In the data rows, 128 means zero.
The table, row by row:
[ 30.  92. 125. 112. 116. 141. 149. 140. 180. 120. 156. 143.]
[ 50. 102. 120. 128. 104. 171. 145. 155. 167. 126. 143. 138.]
[125. 119. 144. 106. 102. 103. 154.  68. 144. 132. 156. 172.]
[149. 153. 127. 160. 124. 146. 171. 119. 110. 137.  83.  13.]
[106. 145. 131.  99. 112. 108.  91. 144. 138. 133. 164. 229.]
[132. 135. 115. 172. 148. 166.  99. 195.  62. 114.  85.  74.]
[124. 114. 127.  84. 108. 106.  74. 144. 145. 141. 181. 211.]
[123.  91. 154. 105. 122. 102. 147.  65. 180. 132. 156. 194.]
[106. 126. 134. 111. 106.  73.  88. 131. 124. 131. 173. 216.]
[112. 106. 145. 104.  91.  83. 159.  65. 180. 140. 157. 178.]
[217. 167. 124. 137. 142. 112.  99. 111.  97. 112. 107. 119.]
[220. 167. 144. 144. 138.  83. 103.  85. 100. 137. 116. 132.]
[ 55.  96. 143. 130. 107. 179. 161. 141. 170. 141. 152. 127.]
[139. 127. 126. 165. 152. 159. 178. 110. 108. 124. 101.  18.]
[136. 124. 138.  83.  98.  93. 101. 151. 127. 115. 182. 234.]
[158. 176. 133. 170. 157. 145. 101. 211.  93. 147. 101.  76.]
[101. 119. 135.  95. 119. 108.  77. 131. 132. 115. 170. 226.]
[138. 126. 135. 158. 155. 169. 181. 121. 121. 112. 100.  44.]
[118. 123. 126.  91. 101. 107. 112. 152. 137. 146. 157. 218.]
[189. 170. 142. 158.  48. 160.  87.  96. 105. 138. 123. 120.]
[221. 185. 133. 133. 159. 105.  94. 105.  98. 125. 127. 121.]
[ 48.  81. 150. 116. 116. 156. 159. 120. 170. 136. 122. 135.]
[118. 101. 132.  75.  90.  98. 103. 147. 146. 135. 167. 234.]
[137. 136. 144. 168. 144. 153. 163. 134. 120. 121. 106.  49.]
[125. 129. 127. 139. 134. 153. 166. 116. 127. 134.  97.  47.]
[ 43.  76. 134. 117. 109. 174. 140. 145. 152. 135. 121. 140.]
[203. 160. 118. 122. 146. 104.  83. 123. 109. 126. 119. 134.]
[115. 108. 118. 107. 136.  90. 100. 146. 126. 148. 167. 209.]
[ 81.  92. 126.  86. 191. 110. 147. 138. 129. 132. 142. 130.]
[220. 163. 116. 139. 123. 100.  67. 107.  72. 114. 116. 121.]
[119. 115. 134. 110. 130.  85. 170.  76. 159. 114. 174. 180.]
[117. 118. 138. 116. 100.  95.  99. 118. 134. 130. 178. 216.]
[213. 170. 132. 133. 132. 101. 100.  95.  92. 132. 120.  96.]
[136. 133. 137. 167. 144. 152. 163. 117. 101. 115.  91.  33.]
[123. 154. 111. 163. 147. 156.  97. 203. 109. 138. 114.  84.]
[119. 149. 149. 170. 162. 148. 165. 118. 119. 127.  77.  41.]
[192. 174. 135. 174.  53. 138.  95. 128. 120. 142. 118. 122.]
[ 85.  59. 106.  91. 200. 113. 165. 142. 147. 118. 135. 139.]
[ 59.  83. 128. 110. 186. 112. 141. 139. 167. 109. 149. 116.]
[ 98. 132. 137.  90.  98.  73.  82. 138. 129. 122. 168. 237.]
[174. 166. 126. 150.  58. 159.  84.  96.  91. 143. 109. 129.]
[153. 117. 137. 161. 137. 142. 158. 126. 139. 143.  65.  54.]
[177. 174. 130. 153.  52. 142.  89. 122. 120. 134. 101. 118.]
[ 35. 105. 102. 126. 134. 167. 137. 148. 184. 147. 122. 142.]
[153. 141. 135. 156. 151. 143. 148. 112. 109. 146.  93.  35.]
[114. 116. 122. 104. 100. 111.  75. 150. 125. 148. 152. 232.]
[119. 127. 119.  85. 135.  88. 111. 151. 114. 151. 163. 213.]
[ 95. 118. 108.  87. 125.  89.  88. 142. 140. 134. 153. 229.]
Each group has one hidden pattern, and each of its rows is that pattern perhaps reversed and perhaps with its signs flipped. There are 2 groups.
Some new rows, each followed by its group:
[137. 139. 103. 139. 143. 174. 111. 189.  80. 134.  91.  97.] b
[ 90.  97. 136.  96. 209. 113. 170. 133. 147. 111. 155. 128.] b
[116. 126. 109. 177. 151. 148. 157. 104. 131. 140.  99.  34.] m
[106. 114. 124.  88. 125.  81.  84. 149. 121. 133. 172. 219.] m
[134. 113. 135. 103. 121.  98. 151.  50. 177. 133. 163. 183.] b
[209. 189. 151. 130. 143.  93. 108.  96.  82. 112. 104. 126.] m
[ 28.  80. 122.  98. 120. 150. 174. 163. 159. 146. 131. 134.] m
[132. 127. 138. 165. 150. 164. 114. 193.  88. 117.  85.  70.] b
[ 54.  84. 123. 133. 105. 172. 176. 133. 156. 151. 130. 134.] m
[124. 111. 133. 119. 108.  97. 156.  56. 168. 130. 163. 155.] b
[112. 118. 131.  93. 106.  72.  95. 144. 126. 134. 161. 217.] m
[ 72.  91. 115.  98. 191. 100. 179. 143. 176. 105. 147. 121.] b
[175. 172. 119. 172.  72. 142.  92.  97. 111. 145. 133. 135.] b
[ 42.  86. 116. 134. 130. 169. 182. 154. 152. 114. 142. 151.] m
[119. 100. 139. 107.  99. 101. 153.  58. 162. 133. 159. 184.] b
[133. 128. 125. 168. 158. 171. 147. 121. 119. 129. 104.  37.] m
[ 37.  90. 133. 130. 119. 162. 167. 150. 174. 126. 141. 149.] m
[125. 139. 113.  99. 102.  98. 107. 126. 121. 120. 182. 205.] m
[208. 163. 144. 116. 140.  77. 121. 119.  93. 118. 132. 106.] m
[122. 118. 121. 110.  96. 101.  87. 132. 121. 152. 166. 226.] m
[140. 139. 142. 166. 161. 159. 159. 137. 125. 142.  81.  64.] m
[ 72.  76. 139.  86. 186.  99. 170. 127. 143. 131. 149. 132.] b
[119. 125. 139.  80.  91.  81.  99. 146. 134. 139. 159. 213.] m
[132. 151. 122. 159. 163. 172. 122. 199.  80. 133.  80.  63.] b
[140. 159. 118. 160. 147. 156. 101. 199.  82. 137.  96.  89.] b
[207. 163. 139. 138. 147.  90.  91.  93. 107. 133. 107. 127.] m
